In the rows, zero is written as 128.
One turn sends every row of this set to another row. A few are shown first. Where does it send the rows asked after them?
Rugo: [140 137 165 133 124 134 107 140 105 151 137 148 104]
vora: [126 142 139 156 129 115 128 147 160 146 125 132 105]
tuki: [130  88 132 113 118 156 101 151  91 115 121 148 136]
Zuk: [127 106 128 112 126 115 134 147  70 103 117  91 136]
dava: [111  82 156 110 124 119 161 156  91  96 137 124 140]
sarub: [ 97  78 108 143 133 122 126 143 110 127 123 135 162]
nal: [121 120 164 128 118 127 156 179  86  96 127 146 116]
muzi: [122 131 147 135 118  81 158 167 102 119 111 141 106]
pemi: [124  67 126 114 117 156 115 144 138 103 128 121 150]
nis: [109  92 105 145 125 109 135 136 162 133 122 114 146]
roki: [130 131 151 124 129 129 133 150  66 110 130  95 124]
Selan: [118  87 133 118 121  67 164 144 104 118 122 119 131]
Rizo: [121 146 136 146 134 112 142 157  80 119 118 100 122]
godu: [141 124 160 119 119 166 113 158 137 118 131 140 109]
Lim: [115 105 133 103 123 124 130 130 177 119 138 145 140]
numuv: [124 123 129 107 116 118 126 140 178 122 129 152 129]
Guso: [119 126 133 112 121 138 128 151 171 109 128 163 131]
finip: [111 117 139 109 126 143 132 140 175 107 144 155 144]
Vumo: [117 126 115 139 130  99 137 152  80 114 109  91 135]
nir: [103 125 131 161 140  93 129 137 126 155 138 132 130]

tuki moves to sarub
numuv moves to Guso
Now find these:
vora moves to godu
Zuk moves to Vumo
muzi moves to nal

